In the data rows, 128 means zero.
Here are some numbered points:
[ 99 116  81 123 145 149 119 138 172 103 156 152 136  98 130 101 153 158 144 202 138  94 102 126 140 122 111 115 109 108 137 112 114 132 128 157  95  62  80 146 140  92 115 120 168  86 112 128 121  94  84 118 194 106 141 159 138 155 123 133 150 108 104 173 121  71  62 161 130 174 124 169 195  87 128 134 162 115 121 131 162 124 183 167 123 138  97  68 181  77  93 168  98 145  79 118 147 154 145 165 124  89  57 150 143  93 129  99 164  72  99  98  89  99 104 130 167 127 130 158  92 121 129 135 176 129 122 183] 0
[ 34  87  70 136 113 201 129 163 137 144  93 144 168 143 127 150 169 160 146 191  87 134  87 112  72 119 101 165 101 175  79 126 156 161 196 184 133 148  92  73 160  81 148  78 149  83 143  96 108  50 124  67 191 147 160 116 135 105 182 165 169 127 145 110 117  75  91  77 138  80 149 178 171 149 183 104 146 112 159  70 189 147 160 137 140  83 131  99 135 131  94  68 139  70 163 139 155 207  96 200  64  91 106 172  94 133  90 105 104 143 144 150 117 124  71  82 128 166 125 161 154 178 124 167  56 107 109 173] 1
[202 155 148 123 142  69 119 110 129 118 141 142  84 109 123 115  81 108  71 110 156 119 151 165 186 122 122  98 153  90 169 128  96  78  77  60 153  90 148 184 117 145 112 169 128 151 108 163 154 181 131 189  80  79  91 148 130 140  99  89 112 115 109 139 161 142 141 163 120 155 132  80 101  82  88 138 134 158 107 170  90 100 113 158 127 164 116 137 173 105 142 183 132 162 106 116 112  81 152  78 187 141 113 122 151 128 150 153 143 103  83 114 113 143 166 178 127 101  97 134  91  93 113  95 191 133 131 111] 2
[231 127 157 150 150  68 123  94 141 109 163 162  80 100  96  95 100  71  96  99 170 132 164 137 184  95 116 103 192 100 177 143 107  91  66  86 154 105 135 186  70 143  99 168 139 172 103 189 135 192 158 195  93 104  82 152 149 149  99 130 111  96  69 142 149 151 131 168 120 148 127 103 113  98  63 186 102 133  97 181  98  96  82 151 106 151 117 157 150 112 120 173 121 174 116 126 130  69 144  70 189 107 135 103 161 104 143 145 178  97 107 156 141 118 148 170 157  69 115 138 126  94 140 103 184 109 124 102] 3
[ 63 174 179 129 131 132  96 112  69 181 130 113 113 153 124 143  59 185 144  95 102 165 128 156  91 167 191 137 105 142  93 104 117  87 167 105 137 157 194  65 161 133 149 125  81 137 155  70 137 153 133 108  90 154 169  73 118  64 145 110 145 153 181  74 157 164 217 103 112  92 139  82 137 161 161  65 130 122 141 122  91 131 130  43 150 133 178 155 108 140 185  68 137 124 166  96  89 116  92 105 116 213 179 123 102 177 108 133  77 173 149 116 149 187 120 157  48 156 114 109 112 153 126 131  83 169 151 108] 4
[ 91 115 130  99 113 159 168 146 142 105 142  78 174 121 155 114 160 128 173 112 128  99 131  61 113 145 140 131 101 134 140 127 116 192 129 167  64 155 106 121 124 136 134 119 119 145 126 111 111 105 132 101 156 177 148 131 102 154 115 150  91 154 132 158  74 141 123 150 131 141 107 170 129 177 139 111 103 124 129  93 136 156 128 108 112 125 117 122  73 159 118 132 126 145 119 166 128 127 135 149 111 120 129 119 135 120 132  77 131 138 178 111 158 124 138  78 139 134 178  99 126 134 159 144  96 112 122 109] 5
[239 115  88 118 104  93 167 168 196  42 119 112 148  87 139 100 214  19  86 108 183  73 166  79 190 129  71 146 117 126 181 167  96 202  44 130 114 120  90 223 116 169 116 148 186 122 117 193 165 133 139 157 141 110  55 202  93 194  67 115  60 122  66 194  88 138  62 213 153 197 108 159  68  64  67 172 127 155 123 110 161 113  90 178 105 127  84 109 128 148  89 248 115 173  77 178 116  97 178 145 152  74  58 114 194 118 228 121 203  91 118 126 129  97 197  78 255  99 176 132 122  75  89 120 197  82  74 125] 6
[ 79 107  76 120 118 182 151 162 178  93 122 142 166 112 133 111 208 138 150 181 121  89  98  95 116 123 109 149  97 139 119 140 139 186 159 166  77 112  78 129 150  91 134 117 175  78 110 123 103  81  89  84 190 119 148 160 114 148 133 134 137 128 118 160  96  84  46 143 135 162 130 190 167 120 153 113 149 122 160  94 192 136 169 149 113 116 127  88 135  94 101 153 105 119 112 143 151 166 129 183 110  96  63 158 133 116 156  92 159 100 135 118  93  83 108  80 173 130 136 143 130 139 127 152 149 122 105 171] 7
[ 31  93  94 102 116 197 153 154 141 134 120 112 173 140 135 137 181 168 177 157 104 114  94 104  83 132 127 143 113 148  95 122 144 184 193 174  74 153 101  77 155  99 146 104 129 104 138  88  98  82 103  73 167 158 173 124 117 123 162 160 140 158 152 126  91 108  93  89 127 118 137 179 169 162 187  94 135 119 166  89 173 159 168 127 121 106 136 107  97 131 106  87 120 117 150 140 145 174 118 178  91 117 117 151  99 126 115  90 122 144 161 120 122 107  89  86 128 146 143 133 149 168 150 168  79 138 126 137] 8
[191 191 116 141  94 104 114 129 129  91 112  98 114 113 161 151 121 103  53 117 141 108 129 161 171 178 122 116  86 104 157 120 104 120  73  74 109  82 145 199 172 159 145 128 121  78 129 131 195 154 138 169 117  69 100 155 119 164  92  49 121 131 162 167 146 127 128 185 145 180 103  88  95  31  92 125 185 145 137 159  88 107 164 137 128 159 117  76 187 105 167 232 123 115  53 104  77  93 152 128 161 142  87 127 167 139 183 169 135  83  54  73  97 128 193 172 116 123 123 115  66  54  81 107 210 169 108 164] 9
[126 129 109 113 133 134 144 140 150 112 128 132 138 111 138 122 162 135 136 151 128  98 116 124 139 137 140 120 111 111 138 119 129 149 134 135 100 102 113 139 141 123 122 133 127 103 115 132 121 118  92 121 140 123 131 159 126 146 117 114 126 130 130 151 118 112 100 146 136 161 124 142 134 116 121 135 152 133 130 136 132 133 146 139 106 143 114  98 131 105 125 159 117 128  96 123 134 127 146 143 128 123 104 132 139 120 146 125 142 106 116  95  99 101 131 118 147 129 134 123 122 107 127 133 168 137 124 146] 10
[217 142 152 152 135  84 116 100 122 111 133 149 102 112 108 117  70  77  88 108 147 150 144 137 167 101 111 111 181 117 161 128 100  80  78  87 169 108 129 168  98 141 121 151 128 160 119 175 145 167 170 197 101 130  75 126 144 138 108 124 112  90  96 139 175 151 144 143 125 128 132  91 108 105  70 156 107 126  84 175  86 111  77 153 125 130 103 147 161 144 128 148 138 141 125 135 121  89 137  76 162 104 150 121 150 121 109 144 130 106  98 136 164 134 151 174 122  88 116 141 121 111 119  90 137 111 131 109] 11
[113 136 127 104 138 134 135 132 133 128 132 117 131 130 143 137 132 157 132 145 117 111 114 143 139 135 137 117 122 111 135 110 130 126 139 126 110 102 128 130 145 133 125 135 114 110 127 119 130 125  94 132 130 127 131 134 126 139 127 111 131 133 144 135 132 112 119 133 130 148 130 115 135 115 130 121 150 135 126 139 119 140 153 145 122 143 116 107 140 115 137 143 122 128 109 111 128 125 150 133 135 136 119 129 132 121 134 130 128 115 110 101 106 125 132 138 118 136 125 126 120 117 131 121 150 150 143 131] 12
[166 136 112 131 100 115 133 140 120 110 101 102 120 127 153 159 147 104  90 122 135 121 134 143 153 157 131 124 102 115 149 118 128 137 104 114 137 135 133 152 136 163 126 126 113 109 130 139 157 123 135 149 125 105 119 149 122 145 108  92 117 133 156 146 108 127 144 144 145 141 112 120  80  94 106 135 144 150 132 134 105 127 126 136 125 146 107 109 143 132 149 169 143 107  92 108 110 115 137 140 127 122 113 121 148 134 155 158 120 132 105 111 105 130 144 128 138 147 145 114 119  85 112 122 155 134 120 134] 13
[ 90 170 182 150 119 141 102 105  67 173 111 100 117 169 127 150  64 155 128  91  97 179 125 146  93 157 169 140 112 145  99 115 122  78 141 107 147 159 183  73 138 140 153 119  93 139 164  91 141 144 170 128 106 133 169  69 132  85 160 114 151 156 166  79 152 145 214 102 114  77 121  86 111 171 149  85 103 112 136 116  91 126 121  54 155 131 170 148 108 147 174  74 157 111 164  93 101 120  87 116 101 176 183 119  96 166 100 147  69 174 158 145 155 188 125 155  55 152 121 108 116 139 131 118  68 154 147 107] 14
[166 104 148 134 145  96 136 118 101 142 121 140 105 137 111 117 101 106 121 122 128 150 142 119 140 114 121 133 147 119 137 143 124 108  96 116 170 149 134 113  88 145 115 147 128 163 124 154 122 147 162 152 121 140 117 122 138 115 135 146 130 123  96 121 118 134 146 130 121 102 117 113  97 143 109 144  84 124 114 119 121 121  86 116 141 129 133 163 129 142 124 106 143 139 145 119 145 108 127 123 126  94 149  98 145 140 121 136 120 141 150 190 158 149 125 138 134 127 131 142 137 124 137 110 115  95 122 101] 15
[ 41  94  81 149 112 199 125 161 135 147  98 154 166 150 112 144 154 154 151 187  96 148  86 114  74 108 100 167 109 178  78 132 156 157 196 175 145 155  95  67 153  77 155  91 164  95 137 101  98  62 130  71 188 145 157 114 141  94 184 162 171 124 142  99 128  79  87  77 141  72 156 174 168 147 178 100 135 106 157  72 200 143 153 133 144  78 136 118 138 131  95  59 143  78 176 141 159 205  92 194  75 101 114 174  82 140  96 109 105 148 143 166 121 130  69  98 123 158 112 163 156 193 120 150  61  94 111 175] 16
[ 52 112  94 109 136 182 143 146 166 114 145 137 166 119 139 111 183 173 183 181 115  95  96  99 104 121 128 137 103 123 113 119 146 169 176 183  69  97  87 114 152  88 129 115 154  86 111 106  95  83  73  78 184 137 167 144 121 139 135 139 148 132 132 150 106  90  60 129 130 158 127 183 187 137 158 113 151 109 141 111 174 143 186 137 115 116 125  88 123  99 105 133 100 123 109 134 159 161 135 176 108 119  94 147 120 114 134  86 154  96 134 105 100  89 104  91 142 140 132 138 136 146 140 153 142 133 131 175] 17
[ 70 104  98 102 126 168 144 150 123 138 118 105 166 136 155 153 168 170 164 161 108 119 106 107  96 134 127 131  97 136 103 115 155 169 161 184  99 135 103 100 149 125 138  93 105  98 142 100 107  70 107  87 169 157 153 133 123 138 146 138 138 147 160 139  86  98 113  95 139 110 118 157 134 155 156 128 136 122 129 111 141 156 165 143 132 112 106 104 115 143 116  97 128  82 118 133 147 174 137 178  88  99 129 124 109 109 110 109 109 133 143 117 121 106 111  89 124 158 152 120 144 138 138 155  97 125 128 142] 18
[119 105 110 130 150 141 134 118 178 108 144 177 143 110  99 102 153 125 145 166 127 113 102 111 129  81  99 124 159 128 135 135 142 134 153 152 106  79  84 139 116  85 111 132 168 121  95 157  95 109  95 120 155 131 116 154 144 143 135 151 145  97  99 142 151 100  64 130 134 151 155 165 175 134 118 152 128 119 114 140 170 141 132 183 108 110 106 124 148 101  89 134 115 143 133 151 166 144 130 124 144  93  99 151 114 107 112 103 155 100 113 128 112  89 100 114 161 102 105 159 152 140 132 128 147 102 131 153] 19
Which three points above are nearest to each new point, looking only along the 2 directions in which the numbered points spread most? Their numbers follow each, smallest number first.
[169 120 146 169 118 120 125 106 113 133 114 158  97 131  94 134  82 100  95 119 126 163 132 157 155 100 113 123 185 128 131 137 115  78 119  80 168 131 127 146  93 120 130 142 136 149 127 165 141 157 169 179 112 108 107 115 147 119 143 130 132  96 116 111 159 134 154 114 129 106 142 109 121 117  99 143 101 126 125 154 110  95  84 141 114 120 135 147 150 121 137 124 156 118 155 105 124 118  99  96 144 110 141 137 120 139 105 153 122 138 125 162 129 139 117 161 114 118 101 153 135 127 136 124 120 124 128 108] 11 13 15
[143  97 115 123 114 115 151 143 114 138  98 112 128 148 144 154 164 124 110 128 127 122 138 134 139 137 119 133 112 121 133 137 154 157 116 134 137 161 131 122 122 151 121 137 114 130 125 143 119 114 128 126 126 122 119 148 128 123 128 120 130 144 147 125  92 117 117 113 143 112 124 129  85 120 136 141 119 141 144 107 142 140 125 144 133 141 132 144 132 135 127 136 146 112 122 124 148 123 145 153 121 107 125 112 129 125 149 152 116 143 129 155 115 122 131 121 131 149 134 123 137 116 126 124 139 110 123 124] 10 12 13
[136  93  83 111 124 135 162 163 172  84 126 131 167 102 141 111 198 102 144 155 144  84 123  81 145 114 107 135 108 133 138 143 139 193 116 169 109 128  82 153 118 127 114 124 163 119 108 151 109  84 109 112 172 136 109 172 119 162 108 146 108 120  96 168  90 104  68 153 146 151 120 183 123 128 119 153 129 143 121 105 181 137 125 167 109 117  88 110 113 139  88 162 115 123 106 166 157 150 147 162 120  84  82 131 140 113 149 110 156 110 135 121 115  95 128  67 202 135 156 136 143 127 122 140 148  85 103 145] 0 7 19
[255 161 146 134 103  56 134 118 128  92 140  86  89 106 155 125 112  57  57  72 180 112 182 145 204 149 107  93 139  83 199 140  92 123  19  70 124 114 143 225 112 192 118 157 103 151 126 172 182 192 174 210  75  78  73 158 126 185  72  81  70 129 117 175 109 166 146 188 133 180  96  72  60  49  57 170 130 154 110 178  59 100 110 155 121 167 111 121 151 134 145 234 129 172  62 123  86  61 177  87 190 129 129  87 186  97 184 161 165  95  85 110 135 117 209 179 142  82 144  94  78  52 120 102 205 145 107  98] 2 3 9
[122 105  79 123 128 154 151 164 185  89 114 149 157 112 130 116 201 109 128 178 136  98 110 100 141 111  93 150 104 129 133 139 142 179 133 168 107 105  79 141 146 115 118 123 171  86 107 144 114  88  99 105 182 116 113 183 127 151 127 132 128 127 104 164 114  85  44 153 151 147 131 172 143 100 118 146 151 136 138 106 183 141 143 171 113 111  98  90 145 110  89 166 108 125 111 146 157 151 145 175 115  84  71 143 135 114 162 110 162  99 111 124  99  90 124  87 200 120 136 150 136 119 111 140 165  90  98 174] 0 7 19
[143 100 108 105 152 134 162 137 191  81 153 145 148  95 120  88 183 100 155 153 147  93 125  80 152  85 102 121 148 121 156 141 128 175 124 164  93  96  80 158 113 116 103 143 170 130 100 158 102 118  94 123 157 142 101 168 125 164 111 151 109 115  75 164 118 117  53 160 132 176 134 173 155 122 102 166 123 127 110 132 165 142 121 177  96 115  90 117 113 117  86 167  98 173 115 160 159 123 159 136 151  89  87 126 144  98 156  88 187  97 131 120 124  85 127  87 201  88 150 148 145 121 146 131 160  93 116 133] 0 10 19
[196 112  99 129 131 121 146 133 187  73 140 137 136  88 133 106 171  74 125 140 160  87 138 101 163 107  98 120 147 109 166 134 118 163  90 149 109  88  81 189 106 138 106 131 156 115 106 170 135 128 118 157 154 117  92 174 129 188  93 132 101  94  81 183 120 123  72 177 140 186 114 156 133  92  80 185 136 122 105 151 132 125 118 173  94 135  86  96 137 116  97 208 107 147  82 151 144 113 162 129 142  83  92 123 167  97 165 123 187  76 107 114 124  79 151 115 193  97 149 135 136  96 128 123 185 106 109 146] 0 6 10
[ 91 118 112 107 132 151 124 132 143 130 121 134 131 134 127 148 161 164 140 147 116 123 102 138 108 132 146 132 119 135 122 106 155 157 182 155 103 123 133 103 153 122 122 124 120 101 126 114 112 115  81  96 130 139 137 146 128 118 144 115 143 129 167 113 133 120 103 115 143 133 145 142 146 129 141 127 152 135 140 132 149 160 160 136 109 128 129 120 133 107 139 120 119 122 134 126 142 134 140 147 137 145 124 127 104 141 143 121 133 135 109 113  99 112 100 118 121 134 127 127 150 127 129 140 151 135 134 148] 5 12 18
[130 107  98 102 145 145 153 144 194  80 150 150 160  95 127  78 184 111 154 156 150  82 119  82 142  95 106 126 134 120 154 136 120 177 123 167  82  89  75 156 124 109 119 134 182 118 101 149 101 105  98 124 171 128 122 173 127 169 110 143 112 116  74 171 121 103  48 167 129 179 128 179 164 120 109 151 128 117 115 123 173 133 141 171  99 126  91  96 127 108  79 177  98 166 108 158 157 137 165 149 132  87  77 138 144  92 157  85 185  81 135 115 119  87 126  98 200 100 148 150 123 125 135 133 156 103 116 149] 0 7 19
[ 71 133 117  87 140 164 147 144 160 114 147 130 158 119 136 124 170 172 174 143 115  95 104 108 120 116 147 118 127 115 113 119 148 162 178 152  81 101 114 115 154 108 123 133 132 109 113 106  90 106  63  91 140 146 150 145 121 143 122 128 130 143 149 143 127 121  92 121 130 159 145 152 165 150 150 103 151 134 126 142 146 154 165 150 105 119 117 109 100 111 131 121  95 126 134 139 151 143 131 133 135 151 111 147 107 119 129  99 143 116 126  75 102  99 116 100 133 132 123 129 143 148 142 146 140 142 153 129] 5 18 19
[118  83  84  78 126 152 173 168 188  80 111 127 176 107 123 107 221  97 150 139 135  87 127  75 130 105 104 148 136 148 133 142 133 223 153 178  91 137  88 137 143 124 120 131 160 124 115 141 100  94  91  90 136 169 103 175  97 147 117 157  92 135 102 148 102 130  57 136 150 153 149 189 130 146 130 130 133 147 132 102 185 154 108 176  97  98 100 122  90 148  78 144 106 152 148 196 147 147 151 147 123 105  95 142 135 124 160  79 170 136 153 110 124  85 130  48 213 117 159 144 163 136 118 155 122  89 109 119] 0 7 19
[249 124 153 149 111  48 132 111 106 117 122 112  97 117 134 135 100  50  71  72 168 134 185 136 179 136 121 115 143 110 166 151 109 107  40  80 183 157 150 189  81 185 102 148 110 176 116 178 163 170 187 195  88 101  71 136 128 142  86 113  96 119 103 147 113 165 169 155 129 125 104 100  45  93  70 180 101 157 107 146  88  96  63 131 133 156 120 168 142 165 140 176 150 132 102 139 110  81 142  91 161 107 144  90 170 132 159 181 133 134 113 162 154 150 183 147 146 117 139 113 124  84 109  97 168  97 109  94] 2 3 11
[246  99 174 166 154  42 112  77 101 140 150 152  75 125 100 109  64  57  98  77 157 162 173 126 154  90 105 118 198 127 165 146 113  71  53  99 211 149 150 165  34 152  89 145 117 204 125 200 140 185 202 197  83 132  67 105 163 127 120 171 118  95  64 117 149 164 173 134 116  94 114  94  80 146  69 206  68 123  66 157  92 100  46 127 134 133 117 199 120 160 112 117 152 141 143 151 136  83 134  61 159  95 194  84 150 116  92 163 135 138 128 202 189 151 151 163 130  94 125 133 162 130 135  87 119  81 122  85] 2 3 11
[ 74 108 112 122 116 181 139 144 129 133 113 128 157 144 122 148 151 145 164 149 111 143 100 111  94 115 133 144 128 151 106 119 154 165 181 176 114 147 109  90 141 115 143 103 122 119 136 107  98  87 121  94 159 170 141 121 130 114 153 143 140 128 157 114 123 118 121  84 148  98 149 157 150 162 149 121 120 115 127 118 142 158 130 136 121  96 120 128 107 147 117  87 135  98 159 139 147 163 114 158 100 115 143 139  96 126 101 107 116 149 147 128 134 116  91 103 119 141 137 135 157 155 142 148  77 112 135 138] 5 8 18
[208  98  83 143 120 118 154 160 211  43 137 143 144  86 125  79 215  36 118 143 176  79 144  69 168  96  72 144 136 124 182 167 112 200  71 163 103 101  65 206 100 129 106 139 203 119  98 191 128 116 136 141 180 109  72 191 119 194  89 142  87  95  54 195  99 113  27 211 151 189 113 187 124  76  70 186 122 126 118 119 182 120 109 183  95 120  92 101 133 117  68 233 106 174  88 178 152 121 158 158 148  58  55 128 178  97 198 104 219  75 122 146 124  74 151  84 246  82 170 141 128  96 109 123 189  70  79 157] 0 6 19
[117  92 104 127 117 136 138 138 118 141 108 115 131 143 140 164 161 140 133 146 118 128 127 127 117 148 124 134 105 131 122 120 152 162 136 156 120 152 125 112 126 140 127 113 100 112 131 129 122 102 131 109 148 140 136 140 133 124 142 133 138 143 155 133  81 105 122 108 152 110 116 143 111 128 138 145 129 135 140 112 145 150 144 127 128 130 129 123 134 131 126 118 141  98 109 126 143 143 136 167 110 103 132 105 125 128 128 141 115 138 127 149 118 114 109 113 130 157 143 124 147 122 133 137 131 117 112 138] 5 12 18
[ 68 126 108  94 139 165 151 140 157 114 139 127 158 127 140 136 169 170 165 153 115  98 100 123 122 119 132 110 126 114 115 118 149 165 173 151  75 106 104 118 150 104 132 134 125 102 120 110  95 102  71  97 138 142 146 144 126 147 123 131 132 141 149 136 122 114  86 113 128 159 143 146 156 137 152 110 150 129 142 139 149 158 174 165 109 122 115 107 113 107 121 127 109 136 126 126 149 147 142 145 134 137 110 144 102 101 119  94 136 114 125  83  93  83 103 114 128 126 131 125 133 140 146 152 139 157 155 135] 5 18 19
[165 115 132 117 149 109 146 108 146 108 148 139 128 101 119 104 108 115 131 132 133 122 127 114 153  98 111  98 176 113 154 127 116 115 102 123 119  92  96 157 102 121 115 144 126 151 116 163 114 130 127 165 130 146 102 143 146 163 114 148 112 104  94 154 139 128 108 135 124 144 133 127 137 135  99 160 110 129  89 165 120 135 113 180 115 128  89 131 138 127  96 138 125 150 118 148 147 119 151  95 151  92 136 128 139  95  95 110 142 105 125 115 149 104 128 133 143  98 131 143 129 120 147 112 133 118 140 106] 10 12 13
[150 106  99 105 124 147 166 143 180  78 117 125 160 116 133 129 203  88 130 140 140  95 126  88 141 105  97 134 131 128 135 141 145 198 129 159  95 113  86 161 134 129 122 126 147 108 112 146 107 111 106 118 146 143  93 174 123 164 110 132 114 126 114 165 116 118  59 141 153 160 130 169 118 116 104 161 142 129 125 132 156 149 133 175  90 111  93 109 119 133  98 172 105 122 111 163 150 132 165 148 125  81 103 130 142 111 163 115 168 100 117 110 119  75 147  89 190 111 153 139 153 111 128 140 154 101 113 143] 0 10 19
[123 100  93  87 138 126 146 149 165 106 124 138 145 117 135 126 189 131 132 155 138  94 120 121 144 116 121 120 123 116 138 127 142 176 142 147 112 126 111 133 136 128 109 150 146 119 110 140 107 114  72 108 126 132 117 166 121 139 124 133 118 137 120 142 110 113  73 133 136 162 136 151 132 117 136 134 147 151 136 120 165 152 144 173 114 133 107 118 127 106 107 140 111 146 118 146 158 135 163 146 139 122  91 132 130 115 157 112 154 118 118 116  97 103 114 100 172 128 134 135 139 130 131 131 159 122 126 129] 0 10 19
[200 128 106 119 151 106 150 131 203  65 155 155 125  73 122  79 168  77 114 137 162  79 140 105 183  92  90 109 160 104 180 141 108 149  82 125 111  61  81 204 114 122  99 159 182 125  94 187 128 137  95 164 138 105  77 184 128 187  83 126 101  85  61 181 144 128  53 198 130 206 130 146 141  80  74 176 143 130  99 157 144 111 116 194  96 137  87 103 148  97  89 223  97 186  91 155 147 101 168 111 170  98  71 139 171  90 173 109 204  68 102 101 115  80 157 120 209  79 136 147 120  96 122 114 202 106 116 136] 0 6 9
[255 209 121 165  90  53 120 132 119  81 125  84 104  83 177 131  98  58  37 101 174  92 164 156 205 178 112  99  88  85 188 141  80  94   0  52 142  77 131 244 141 187 129 132 124 109 121 163 224 165 171 215 113  41  77 154 117 197  52  48  82 107 120 205 132 143 153 223 127 200  69  66  53  17  54 150 169 146 109 160  52  70 126 132 137 177 102  72 183 125 158 255 136 127  21 104  65  79 158 106 162 129  93 111 204 113 188 191 142  60  58  83 121 132 235 178 135 123 133  87  47  32  82  92 224 159  90 146] 2 3 9
[208 106  88 129 145 105 149 146 204  49 150 166 116  62 110  75 186  59 110 147 171  86 138  92 182  94  78 126 162 114 183 154 100 169  78 137 106  69  73 208 112 121 105 147 182 111 103 186 139 142 114 151 165 114  65 201 123 190  95 145  91  90  46 197 130 121  40 218 136 197 117 162 147  66  68 177 152 134 107 151 157 112 111 187  86 123  77  87 145 100  69 229  87 178  87 165 136 102 168 128 159  66  66 130 191  95 171  98 224  61 102 115 121  66 154 106 242  66 150 154 118  86 113 135 199  94  80 154] 0 6 9
[248 135 153 172 119  57 109 106 110 111 122 144  73 127 116 124  85  50  56  96 164 155 167 151 181 124 112 126 151 115 177 153 106  79  43  74 195 147 158 178  84 164 108 160 137 160 116 188 166 183 195 195 105  93  70 136 141 130 105 116 117 110  89 130 145 152 152 169 133 116 113  86  75  74  61 170 107 142 114 151  99  96  71 130 139 149 124 165 169 132 138 169 146 139 110 122 112  76 132  91 162 105 136 104 173 130 151 172 138 123  99 183 149 157 165 173 140  95 126 133 116  86 105  82 168  97 109 121] 2 3 11
[147  87  85 111 127 141 158 159 165  90 114 128 151 122 139 126 208  98 140 146 141  96 126  93 141 118 101 139 119 124 147 138 143 190 120 177 105 132  93 148 119 142 116 134 152 110 117 158 114  92 115 117 163 133 112 175 118 162 118 139 111 134 112 162  81 105  64 147 152 144 120 166 113 118 114 161 119 140 129 112 166 143 131 171 119 125  98 116 124 130  95 165 113 133 111 158 160 139 152 164 123  80  91 115 144 106 165 117 164 114 134 137 116  91 130  81 201 126 160 133 149 116 118 129 149  94 112 139] 0 10 19
[198 112 130 119 148  91 145 115 171  91 152 145 105  98 118  95 147  86 109 124 156 104 147 120 183  95 108 105 167  93 179 137 116 125  86 110 127  97 110 183  86 134  87 168 144 148  99 185 126 158 111 167 114 111  91 169 141 171  97 134 107 115  72 157 134 138  99 168 129 176 126 127 124 107  78 176 122 144  98 166 120 122 101 176 100 149  97 131 129 103 104 186 117 176 101 132 147  91 150  91 172 109 101 122 157  93 147 127 176 100 115 123 121  97 143 132 180  82 132 139 134  96 144 111 182 110 129 112] 3 9 13
[ 83 111 115 101 140 160 159 133 153 118 142 118 157 123 138 131 176 154 167 150 115 105 114 109 124 125 133 119 120 119 121 116 156 171 159 164  75 113 105 116 138 113 125 127 122 107 118 111  99 102  91 103 151 145 148 148 127 148 127 135 138 142 136 142  99 113  90 122 140 145 129 156 148 142 142 131 137 130 138 134 150 154 161 144 111 126 115 110 108 120 116 134 107 129 121 131 153 141 141 149 128 124 118 129 119 104 133 103 141 120 141 103 106  90 108 101 145 127 147 122 139 123 149 148 141 138 139 139] 5 18 19
[104 117 107 102 133 151 149 140 157 109 141 121 153 116 143 121 170 145 155 154 123  96 107 107 127 117 125 118 118 117 134 122 142 159 147 159  91 101  97 135 138 118 117 128 132 109 112 125 102  96  86 106 151 135 133 152 124 154 120 129 128 128 131 156 106 104  82 133 135 153 126 155 143 139 131 131 141 136 126 129 148 143 162 161 116 128 105 104 123 118 110 144 115 128 105 138 152 147 147 146 130 116 104 133 127 105 132 109 144 109 126 104 107  93 123 100 151 127 136 123 135 128 136 136 146 127 133 144] 5 10 19
[ 70 129 122 141 129 161 122 125 119 154 135 142 117 136 121 131 109 184 139 168 100 136 102 152 117 131 135 120 123 131 115 119 133 104 162 118 117 112 131 100 144  96 137 125 129 109 129 110 121 121 118 113 152 109 169 115 143 111 163 124 166 117 150 102 126  93 125 113 123 120 145 128 177 121 157 100 140 108 148 122 144 119 172 120 132 131 156 110 160  85 141 108 131 118 132  99 131 145 112 149 126 140 109 144 105 130 104 121 118 127 121 136  98 135  96 148  89 144 100 149 113 146 147 138 132 149 136 146] 5 12 18
[ 64 121 105  85 143 163 145 144 155 128 143 127 153 122 139 128 153 177 167 163 120  96 107 115 121 120 130 107 115 115 116 110 140 157 165 157  83  98 100 115 157 107 128 136 125 113 114 107  94  95  68  97 142 139 153 146 120 140 129 124 132 139 151 148 111 109  88 117 126 153 140 142 159 142 156 107 141 133 129 130 148 153 179 161 123 126 121 113 130 113 118 122 112 141 122 132 157 152 145 152 137 135 104 140 103 112 130  91 136 115 124  90 105 102 107 111 129 137 124 127 121 144 140 139 139 139 143 132] 5 18 19
[186 137 132 118 122  81 128 122 117 125 119 108 109 114 147 127 115 103  75 119 144 118 147 147 167 144 125 108 119  98 160 123 109 104  77  90 143 114 136 160 124 162 111 139 109 137 120 149 157 148 142 168 102  97 106 151 133 138 108  94 118 134 123 154 127 129 146 155 136 141 109  99  86  94  92 137 140 153 113 144  92 113 119 138 131 160 110 119 150 128 140 169 143 129  92 113 113  97 150 111 148 118 113 117 157 129 146 158 122 114  99 114 125 140 162 148 129 131 129 125 105  81 118 112 168 128 118 118] 2 9 11
[205 100  81 143 128 115 164 157 225  32 157 154 150  61 125  53 195  35 111 151 182  61 149  63 187  87  56 140 144 126 181 178  88 174  53 144  95  72  46 229 102 115 102 130 224 121  93 198 142 115 133 151 190  95  68 190 109 203  81 150  84  85  18 213 106  99  19 222 134 212 114 190 145  69  67 180 127 128 109 111 187  91 101 192  98 118  81  85 150 121  54 250  97 179  75 180 143 127 160 146 146  42  21 141 190  89 191  97 229  56 119 135 132  83 171  72 255  79 157 160 112  99 111 127 201  69  71 154] 0 6 19
[ 62  50  63 119 119 176 144 168 157 124 119 136 169 136 133 130 215 136 174 181 127 104 115  95  98 120 100 158 104 156 106 135 151 208 171 206 108 168  81  98 122 106 128 102 157 110 118 121  92  59 107  65 182 145 157 135 119 114 150 176 136 133 124 127  65  81  66 101 141 121 130 212 154 143 173 134 125 124 161  67 202 150 145 146 124  95 127 118 109 133  80 104 130 117 129 153 166 184 126 203  88  81  87 142 110 118 133  92 144 141 159 156 110  98  71  58 177 155 154 139 168 165 142 157 101 100 112 154] 7 8 17
[132  96 124 128 141 114 136 125 119 145 140 123 126 128 141 123 120 135 141 152 130 120 128 127 141 118 118 114 124 107 140 128 123 111 108 132 134 131 110 127  88 126 113 137 123 150 110 142 116 121 137 145 139 120 150 124 145 133 128 144 138 126 110 137  96  96 120 126 120 129 113 143 123 133 126 150 105 130 123 120 133 122 135 141 137 151 122 131 143 119 115 128 146 136 102 108 154 130 133 145 126  91 117 110 133 111 120 130 122 116 134 163 122 128 111 132 124 132 130 131 127 124 154 112 135 118 129 123] 10 12 13
